Named moves (each a turn or a mirror), then the moves between two rows, first move first; the first pair answered
K_371:
[29.5 -4.6 29.6 -2.1 25.0 14.7 11.4 -2.0 -6.1 28.9] -> [ 24.0  -1.3  30.4  -5.4  27.8   9.5  16.5  -0.2 -14.0  26.4]
[ 0.5 -2.6 -2.3  1.9 -7.6 -6.2 -4.2 -5.2 11.7  8.5] -> [ -9.9   3.7   0.3  -0.5  -4.3 -12.0   5.1  -1.3  -3.1   6.1]
[-13.3  11.5 -14.7   4.8   8.0 -37.5   3.0   7.6  22.4  42.4] -> [-11.0  11.4 -15.2   5.3   7.0 -36.2   0.4   6.8  27.4  43.3]
K_305:
[ -9.7   4.6 -20.5   1.2  19.4  -3.3  31.4   9.1 -11.5   5.7] -> [  1.1  -0.1 -27.5   3.9  22.3   9.5  26.1  11.0   0.8  -6.7]
[ -0.4   8.2  22.1  -8.6   6.9  16.6  -9.6  10.0 -23.1 -12.3] -> [  0.8   6.2  20.7  -7.1   7.1  19.0 -10.8  11.0 -21.8 -14.2]
[ -0.6   8.1   7.8  -1.4  20.5   3.5  -4.0  10.0 -11.2  -7.3] -> [  0.1   7.3   7.2  -2.2  20.6   3.9  -4.8  10.4 -12.3  -8.8]
[ 17.4 -19.4  -8.3  -1.3  -1.2   3.0  20.3  -8.2   8.3 -11.1] -> [  2.0 -13.7   2.6  -3.7  -3.9 -13.8  29.0  -9.3  -9.0   4.9]
K_916:
[-10.7  10.7  11.3   6.6 -11.8 -11.7 -19.6   2.0 -17.0   8.5] -> [-13.3   9.5   6.3   2.3  -9.1 -11.8  -4.3   1.5 -27.4  -4.3]
[-13.6  -1.1   5.6 -10.5  -4.2   3.3  18.5  -1.6 -21.3  -4.6] -> [ -9.2 -11.6  -2.8  -1.7 -24.9   0.8   6.0 -16.5  -0.4   8.5]
[  8.5   1.9  -3.6   7.4  -3.2   1.1 -29.2  15.3  14.0  -5.2] -> [  3.3   5.9  -0.7  -2.9   9.9   3.6  -9.1  23.4  -6.7 -24.3]
Now pairs of rows:
(2 to 3 moves a pair)
[ 11.4 -14.6   7.5  -1.0  11.3 -20.3   4.3  -0.4  32.3   3.1] -> [ -0.6 -10.9  11.5  -9.6  15.9 -29.1  24.8   0.3   8.4  -0.6] | K_305 then K_916 then K_916
[  7.2   5.7 -22.1  15.7 -12.1 -11.6   0.6  -9.0  30.2   3.9] -> [  3.3   4.8 -27.8   8.8  -8.9 -11.7  23.1  -8.8  14.7 -14.5] | K_916 then K_916 then K_916
[ 16.1  -5.3   4.9  -4.8  10.7  17.7   7.9   0.3  -3.5 -13.4] -> [ 13.1 -15.3  -6.8  -1.3  -6.7  11.4  11.2 -14.3   5.5  -8.5] | K_371 then K_916
[-10.5  17.7  -5.5  16.5   1.4  -4.0 -36.8  28.2  22.5   1.2] -> [  7.9   3.7 -15.3  11.5   5.1  16.7 -25.3  25.0  28.0 -23.6] | K_916 then K_371
[ -9.7  10.2 -16.9   3.7   2.3 -15.6  -2.8   3.8  13.1   5.5] -> [ -9.4  14.5  -6.9   1.3   6.6 -14.5  -7.2   6.5  11.1  11.5] | K_916 then K_371 then K_305
[ -8.3  20.9 -15.7  22.3 -18.0   9.1 -41.1  13.8   5.6 -28.8] -> [-17.3  17.4   1.3  20.9 -32.5  -9.9 -42.6   0.3   1.6  13.8] | K_305 then K_371 then K_305
[ 13.3  -9.9 -22.9   1.3  -3.7 -12.1  11.6   2.6  15.6  -1.8] -> [  4.7  -5.2 -22.7  -1.7   0.6 -15.9  19.6   8.0   4.2  -8.9] | K_371 then K_305
[  7.4  -6.2  17.8 -10.3   7.8 -25.7  16.1   7.0   8.5  35.8] -> [  3.6 -14.3   7.0 -12.8   1.3 -27.3  34.1   0.0   2.0  23.5] | K_916 then K_916
[20.4 -8.6  3.0  0.2 10.0 13.6 -5.4 -4.5 16.5 -0.4] -> [ 19.5 -11.5  -2.1  -0.9   8.8  15.0   4.0  -6.0  12.3  -8.7] | K_305 then K_916 then K_305
[  7.7   2.4   5.3  -7.0  13.8  22.0   9.2  11.3  -6.5 -26.6] -> [ -7.8 -14.1  -8.1  -4.3 -24.3  -1.8  21.9 -20.7  -3.0  -4.9] | K_305 then K_916
[-13.3   5.2   1.5  -6.4   7.3 -21.8  21.3  -3.9 -13.9  16.4] -> [ 18.6   5.4  -3.8   4.2  23.6   8.2 -13.8   9.3  22.9   2.9] | K_916 then K_305 then K_916
[ -9.4   6.9  -2.1  -1.4   4.1 -15.4  -2.8   9.2   1.4  22.5] -> [  1.5  -9.0 -17.2   2.1  -8.4  -8.8   0.3  -6.0  16.5  16.0] | K_916 then K_916 then K_371
[ -0.6   5.4  25.2  11.6  -3.0  -0.8 -23.4 -13.9   0.5  34.6] -> [ 11.2 -22.7  -3.9   6.9 -18.6  10.7   8.6 -36.8   8.1  -1.8] | K_916 then K_916 then K_371
[-14.1   5.5   4.6  -4.9  -2.7 -23.5   5.2  -3.0  -7.4  25.5] -> [  8.8  -7.1  -4.0   4.2  -5.8  -4.8 -14.4  -8.7  24.6  20.9] | K_371 then K_305
[ -3.1  -9.5  -4.1  31.8  -5.4   2.0 -24.6  -3.3  16.2   0.0] -> [-24.7   2.9  -1.0  29.5  -7.1 -16.6 -14.7  -0.2  -6.4   5.1] | K_371 then K_916 then K_916
[ 12.4 -26.1 -30.6  -5.0  -4.1   4.8  31.3 -22.4   9.1 -14.9] -> [ 12.5 -19.1 -16.2  10.2 -12.5  -2.7 -12.7 -19.3  36.3  28.8] | K_371 then K_916
[ -5.9  -2.3 -24.3  -7.4  -0.8   9.2  23.3   1.6 -15.4 -24.8] -> [  6.4  13.1   2.2   5.8  11.4  14.0 -31.0  19.3  10.8  17.0] | K_916 then K_916
[ 15.3 -11.3   9.6   7.6  -2.5  -1.7  -7.0  -7.4  21.2  30.4] -> [ 12.6  -8.8   7.2  -9.0  17.6   4.9  31.5   2.3 -13.3 -10.1] | K_916 then K_371 then K_916
[ 13.7  -8.7  -4.6  -5.8  -0.6  -5.6   7.4 -13.5  20.0  17.4] -> [ 16.8  -7.3 -16.3  -5.2  10.5   4.6  11.9  -2.9  18.0 -10.1] | K_371 then K_305
[ -9.3   5.5  19.2 -11.9  15.8  -1.4  14.8  13.2 -22.6   8.4] -> [  1.1 -22.3  -5.0  -3.8 -19.1  -0.7  17.3 -20.5   5.8  11.7] | K_916 then K_371 then K_305
[ 13.8 -11.9 -12.5 -18.2  -0.5  -4.6  18.5 -11.3  16.1 -18.5] -> [-10.8  -2.2 -10.0 -12.7 -14.0 -28.1  16.0 -14.2   7.8   5.1] | K_916 then K_371 then K_916
[-10.0   9.1 -35.1  -4.2   6.2  -4.5   3.4  14.7 -12.4 -30.7] -> [ -9.1  19.3 -16.9   7.7   0.7 -14.5 -37.3  15.6  10.1  17.1] | K_305 then K_916 then K_916
[ 10.1  -9.1   3.1   3.4  13.4  16.5 -22.6   1.4  16.2  -4.8] -> [-15.4 -16.9  -4.3  -4.5  -8.1  -7.1  17.6 -19.2 -11.0  -3.3] | K_916 then K_305 then K_916
